In the rows, zero is written as 128.
The rows below fall into families. The same turns and mirrors carry the whole set onto itself and the rows of a family onto each other. For each named row, which other rows are in its family? Write them in the order they are listed.
These 30 rows form 5 families of 6 rows each.
Zitis: [142 138 118 118 132 111 153 102 111 117 136 120 142 106]
Bopo: [107 122 132 123  88 137 147 167 120 117 121 124 126 158]
ker: [107 123 119 124  96 144 141 161 116 122 110 120 129 159]
defeb: [121 138 117 129  93 140 149 169 121 118 118 128 124 165]
Tena: [109 128 127 133  88 143 158 170 116 114 149 117 119 163]
Fote: [104 121 129 143  88 141 155 171 111 111 145 130 123 158]
viko: [119 125  99 140  90 139 146 179 113 113 120 129 130 150]
pigig: [151 146 121 117 126 109 159 105 107 124 142 112 134 113]
rufu: [104 109 113 135  86 137 145 177 111 111 127 125 132 142]
ranik: [104 112 101 148  93 145 144 172 103 113 130 125 133 145]
pana: [147 144 117 140 125 112 167 111  97 116 167 119 133 112]
tati: [144 139 129 136 123 111 173 110 112 114 165 124 145 107]
vuda: [105 125 117 142  91 144 158 161 108 111 139 124 128 172]
rif: [111 122 119 114  86 139 147 171 122 118 124 111 126 153]
lod: [152 120 108 138 127 123 164 117 117 112 157 119 141  94]
guba: [139 129 104 137 130 112 156 112 101 110 153 123 145  96]
kun: [105 114 100 140  88 141 150 169 105 110 127 122 136 155]
tiri: [140 142 124 135 133 115 163 102 105 113 162 126 136 115]
tikov: [153 132 127 134 129 125 170 108 122 115 162 120 133 112]
fis: [107 113 105 136  84 140 151 180 110 111 143 115 127 142]
Dof: [144 141 134 113 130 116 163 108 119 120 137 123 141 105]
sur: [107 123 115 125  90 141 149 160 114 116 117 119 132 166]
Gitad: [143 127 113 133 121 108 165 117 110 113 152 122 154  91]
gufam: [145 136 128 118 123 108 164 107 119 119 142 120 150 104]
zor: [155 126 118 120 129 122 160 109 126 119 141 115 139 102]
voke: [118 135 112 148  92 143 155 174 112 112 139 133 122 162]
gogog: [106 129 127 146  98 149 154 161 109 117 141 127 122 169]
laro: [148 133 100 130 122 108 156 117  98 117 146 113 142  94]
duref: [139 126 109 130 127 115 160 123 107 112 145 125 150  85]
mozoz: [140 139 130 140 130 119 173 115 108 112 168 131 138 105]

Same family as ker: ranik, Dof, gogog, duref, mozoz
Same family as tikov: defeb, viko, lod, zor, voke
Same family as Bopo: Zitis, Fote, rufu, guba, tiri

The rows below fall into families. The same turns and mirrors carry the whole set onto itself and the rows of a family onto each other. For each named row, which other rows are in its family? Write them in the order they are listed.
These 32 rows form 8 families of 4 rows each.
nubo: [154 135 138 114 144 113 100 175 139 118 138 136 123 136 112 125 163 115]
Niba: [190 163 119 135 144 136 110 176 119 118 155 146 137 113 115 134 120 128]
big: [160 167 149  97 151  96 146 193 137 108 140 127 117 134 151 130 117 127]
lovu: [159 112 149 131 142 122 143 130 143 110 132  97 118 135 136  96 110 117]
Sef: [165 120 155 115 151  90 132 144 124 120 145  83 121 140 131  91 120 145]
gulon: [193 172 105 110 124 130 118 165 130 136 155 127 138 144 129 148 110 126]
led: [153 128 157 111 136  84 130 127 133 130 143  94 129 148 140 110 126 118]
Zira: [142 135 163 105 153  85 130 169 137 110 135 117 116 136 137 113 145 118]
depo: [173 166 123 104 142 123 118 199 136 116 142 144 125 132 127 143 134 123]
Vur: [168 107 126 134 124 107 111 142 141 127 119 126 146 126 102 110 129 131]
vov: [156 137 171 129 159  86 140 147 121 110 145 111 125 119 140 101 117 126]
Pimon: [165 129 144 120 124 139 100 151 120 124 134 128 119 115 130 125 160 117]
Pibi: [179 117 125 125 138 121  97 150 124 128 150 105 130 137 100 106 143 140]
fime: [188 160 133 103 147 104 151 174 122 117 154  96 123 137 145 114  90 154]
zat: [179 117 124 109 135 123 100 126 134 127 130 126 134 124 114 126 152 140]
nevub: [176 147 135 119 140 129 164 154 140 108 138 102 118 131 153 114  80 124]
tigo: [200 157 103  99 133 136 121 153 132 123 138 138 135 121 130 148 120 150]
Gaf: [173 130 124 123 126 119  95 135 133 140 149 117 138 146 109 127 146 113]
ges: [175 115 120 137 132 152 114 137 143 119 135 115 127 132 112 115 125 112]
lig: [181 153 126 115 129 100 158 172 137 116 123 124 142 122 142 125  78 146]
gaser: [190 150 106 127 131 160 135 164 140 114 141 122 125 129 129 131  94 123]
gobe: [159 117 150 123 132  81 147 141 140 117 117 109 140 126 134 101 103 137]
kuv: [201 154 104 115 136 135 113 179 120 125 157 116 133 136 113 127 111 151]
suf: [152 130 172 110 135 109 132 145 121 116 129 109 110 116 158 112 145 119]
muv: [186 159 133  88 145 104 155 149 133 115 133 115 127 123 160 133  97 154]
Bafut: [192 144 102 128 119 125 121 170 138 125 124 141 150 121 111 134 103 140]
kod: [183 165 126 110 122 150 119 177 118 121 139 138 119 113 145 145 132 127]
Neke: [180 176 145 122 157 107 151 176 118 108 152 126 130 115 148 126  91 135]
kufi: [167 125 146 142 149 114  99 144 123 118 146 130 134 115 107 111 146 119]
Pez: [164 119 155  99 147  90 138 121 136 117 125 104 126 127 145 112 131 146]
Teso: [171 167 155  98 133 120 151 171 118 114 137 119 111 114 172 132 114 129]
nelik: [175 169 138  99 134  95 154 158 130 126 150 102 130 145 158 129  92 129]

Same family as nevub: lovu, ges, gaser
Same family as suf: Pimon, kod, Teso
Same family as zat: tigo, muv, Pez
Same family as Neke: Niba, vov, kufi

The rows below fall into families. The same turns and mirrors carry the whole set onto itself and the rows of a family onto each other. For each named row, which other rows are in its family? Write them in the order they are listed.
These 25 rows form 5 families of 5 rows each.
teles: [102 130 144 144 137  94 124 134 112 127 113]
Soz: [121 132 153 124 140 120 149 125 135 131  97]
govun: [127 105 160  93 103 129 149 109 121 111 132]
meze: [131 125 122 140  90 127 141 152  90 141 117]
rikaz: [121 124 118 134  86 120 150 156  89 108 118]
leki: [109 136 142 120 143 113 146 127 137 112 107]
raguf: [126 135 165 113  65 109 121 130 119 107 115]
Pekub: [135 125 148 111  61 118 131 132 114 100 121]
sul: [105 125 123 143 124  99 115 133  93 113 116]
lakib: [128 139 150 125  60 130 129 147 110 121 116]
teti: [147 137 157 125  67 122 127 134 122 125 118]
Mobu: [124 117 172  99  87 136 129 112 121 130 129]
lil: [109 138 150 118 131  98 152 140 142 120 106]
lafa: [116 123 134 147 126  97 114 130  99 130 102]
dakos: [135 114 172 110 108 138 137 104 116 131 125]
firez: [137 136 152 113  66 125 124 129 124 105 129]
Biler: [110 129 128 149  99 120 137 155  83 132 120]
Sini: [107 116 130 141 128  91 131 132  94 105 116]
telu: [114 123 148 114 138 102 154 125 138 106 112]
gur: [114 105 163  94 111 134 147 112 108 129 132]
duru: [117 132 130 129  86 130 161 161  92 125 120]
padol: [123 114 162  99 115 139 141 104 121 116 136]
kare: [123 131 114 131  84 130 143 155  93 120 127]
Pina: [103 118 142 142 119  91 119 130  85 118 125]
Didag: [111 126 161 108 135 121 149 123 140 134 116]

Same family as Sini: govun, rikaz, Pekub, telu
Same family as teles: lakib, Mobu, Biler, Didag
Same family as Soz: meze, teti, lafa, dakos
Same family as padol: leki, sul, firez, kare

The rows below fall into families. The same turns and mirrors carry the whole set onto itself and the rows of a family onto each other. For each named row, which other rows are in its family? Write them in the order they are listed.
These 18 rows form 6 families of 3 rows each.
fek: [178 134 202 138 126 121 105 124 157 125 143 116 155 114 110 112 120 132
 123  82 131 138 114 161 151 101]
seda: [173 162 202 146 119 136 100 126 144 116 133 114 153  74 103 149 116 135
 130  74 112 133 108 146 165 109]
mon: [175 143 216 158 135 119 121 133 153 120 113 107 166  89 115 146 117 134
 132  91 141 133 127 149 160 101]
sekit: [143 138 144 116 124 117 124 137 124 141 139 160 143 100 126 145 126 159
 140 108 106 159 142 131 124 132]
Dozi: [170 142 158 147  99 123 126 118  95  83 101 121 151 138 114 160 129 131
 108 112  87 134 162 142 159 122]
fere: [161 138 179 162 109 127 145 110  98 103 119 128 170 132 118 160 127 114
 129 111  86 135 164 152 176 115]
zazel: [166 152 172 143  95 128 128 105  98 102 124 116 178 138 114 163 144 118
 105 122  95 153 156 150 145 113]
tosek: [162 138 166 161 119 112 157 116 102 104 121 127 171 144 127 158 132 109
 112 110 114 139 166 135 157 106]
maruz: [140 138 158 124 117 104 138 134 130 122 140 143 139  80 148 135 133 140
 132  99 137 162 124 114 143 138]
vumas: [161 121 150 126 125  99 118 147 115 125 134 154 146  83 127 157 143 157
 130 100 137 173 135 114 136 119]
sose: [146 112 159 123 107 103 122 139 103 120 143 158 143  86 125 152 131 154
 141  99 104 168 129 114 149 127]
Tegi: [183 166 186 143 130 132 101 127 159 120 123 109 158  88 121 151 127 115
 124  70 128 127 124 140 157  98]
Bavor: [161 130 172 139 101 114 140 116 103 104  92 115 171 120 140 165 154 112
 119 116 112 144 162 131 170 113]
Bef: [165 123 133 119 103 109 125 134 139 129 134 148 131 107 130 132 153 149
 121 100 116 163 127 135 152 148]
faled: [189 145 206 135 122 110 101 136 161 124 129 113 160 102  97 157 110 134
 124  83 103 126 117 143 139 108]
sitob: [168 144 192 149 119 131  87 139 141 109 120 110 161 103  98 136  95 140
 130  82 115 123 121 149 146  92]
gufu: [168 120 175 136 105 134 137 116 104 117  96 118 162 150 109 153 147 139
  97 106 113 142 152 154 166 103]
nasu: [154 127 145 135 107 117 107 138 125 103 149 154 139  99 132 133 118 154
 143  97 113 168 134 126 126 142]

Same family as tosek: vumas, Tegi
Same family as fere: seda, sose
Same family as sitob: Dozi, nasu

The rows below fall into families. The same turns and mirrors carry the whole set onto itself and the rows of a family onto each other. For each named row, which other rows are in its family? Write them in the order they are listed.
These 32 rows form 4 families of 8 rows each.
muk: [116 131 132 149 151  91 145 115 126 148 150 114 143 125 151 116 130 152
 127 118 111 110]
Dedez: [117 119 121  95 102 138 139 126 125 156 148 116 123 121 149 159 148 130
 123 128 107 133]
Bonub: [138 139 149 111 143 149 138 128 129 140 153 105 136 135 100 125 120 122
 112 113 132 110]
norud: [130 115 112 100 107 149 118 144 116 124 117 136 116 120  96 143 112 119
 129 135 133 153]
Buzo: [129 126 148 117 148 133 100 126 118 139 146 153 131 128 111 102 138 154
 111 126 124 153]
tivar: [131 138 110 148 152 106 116 126 122 124 117 134 134 116  96 103  97 131
 141 112 141 133]
tek: [143 136 133 114 134 133 115 125 127 124 139  92 125 159  98 117 112 109
 128 123 121 117]
befe: [108  99 120 106 104 155 131 128 120 148 155 135 126 129 140 136 156 122
 128 134 104 138]
fufor: [126 110 142 113 147 139 117 143 112 151 141 143 151 118 130 109 131 162
 111 123 122 160]
kav: [119  97 116 140 114 105 135 123 116 146 126 163 124 101 147 131 153 157
 136 121 121 145]
gok: [122 108 116 146 124 101 122 121 104 135 109 153 128 103 143 135 144 150
 144 112  97 149]
nopan: [139 125 134 109 123 138 129 129 138 136 155 100 122 156 103 112 120 115
 120 133 146 112]
fiz: [121 138  95 135 107 100 143 117 131 120 122 111 109 132 118 149 115 109
 140 123 122 102]
giz: [127 106 135  96  96 151 132 145 116 145 152 123 141 132 138 137 151 117
 136 130 123 134]
Dutot: [135 128 115 159 152  89 120 105 126 124 112 133 108 127 107 109 116 148
 129 116 120 126]
nel: [112 104 104 142 113  94 127 133 116 129 108 145 120 105 143 140 128 143
 128 127 116 165]
vem: [144 117 108 126  90 104 138 128 130 137 105 117 103 128 135 145 122 114
 145 132 116 112]
fimom: [118 137 144 138 136 110 142 104 131 129 147 108 143 148 151 118 147 145
 133 113 104 126]
zela: [134 111 105 104 111 154 111 145 115 126 111 127 119 111  99 131 113 116
 119 132 136 139]
Tuni: [115 135 132 143 144  84 150 116 129 146 155 126 142 141 148 128 135 154
 131 115 108 125]
fasak: [115 109 133 102 103 135 147 133 121 147 149 116 125 128 150 156 146 140
 116 143 103 130]
dugiz: [143  94 104 116 112 130 109 145 109 140 116 145 106 112  93 130 118 121
 132 131 139 134]
Vavu: [134 144 132 106 143 145 133 127 129 142 157 108 140 146 105 119 118 128
 123 120 127  96]
Fika: [118 116 141 129 156 136 113 122 110 132 161 136 148 132 111 101 143 151
 119 112 128 149]
niz: [122 137 101 131 106 102 150 127 123 134 132  98  97 129 114 142 112 115
 143 122 115 106]
pige: [124 109 142 119 149 138 114 133 120 138 135 152 162 115 132 118 132 155
 114 131 129 158]
Fep: [109 108  96 138 112  91 125 130 114 132 113 146 123 109 146 135 125 149
 146 140 113 153]
gilo: [131 106 101 137 100 107 151 124 126 130 120  99 119 132 134 145 127 112
 152 119 120 108]
dores: [124 129 139 125 142 103 158 107 117 133 142 116 135 143 150 129 151 133
 136 109  98 107]
gep: [137 103 110 131 105 137  92 143 124 137 122 139 116 117  96 117 115 133
 127 135 143 154]
Sego: [152 132 129 149 144  85 119 122 123 119 110 117 124 131 104 111 110 144
 135 113 138 124]
feb: [131 129 114 152 152 101 121 135 118 115 116 137 136 131  98  99  99 143
 127 119 138 127]

Same family as vem: tek, kav, giz, Dutot, Fika, dores, gep
Same family as Tuni: Dedez, fufor, fiz, nel, zela, Vavu, feb
Same family as gilo: Buzo, befe, gok, nopan, fimom, dugiz, Sego

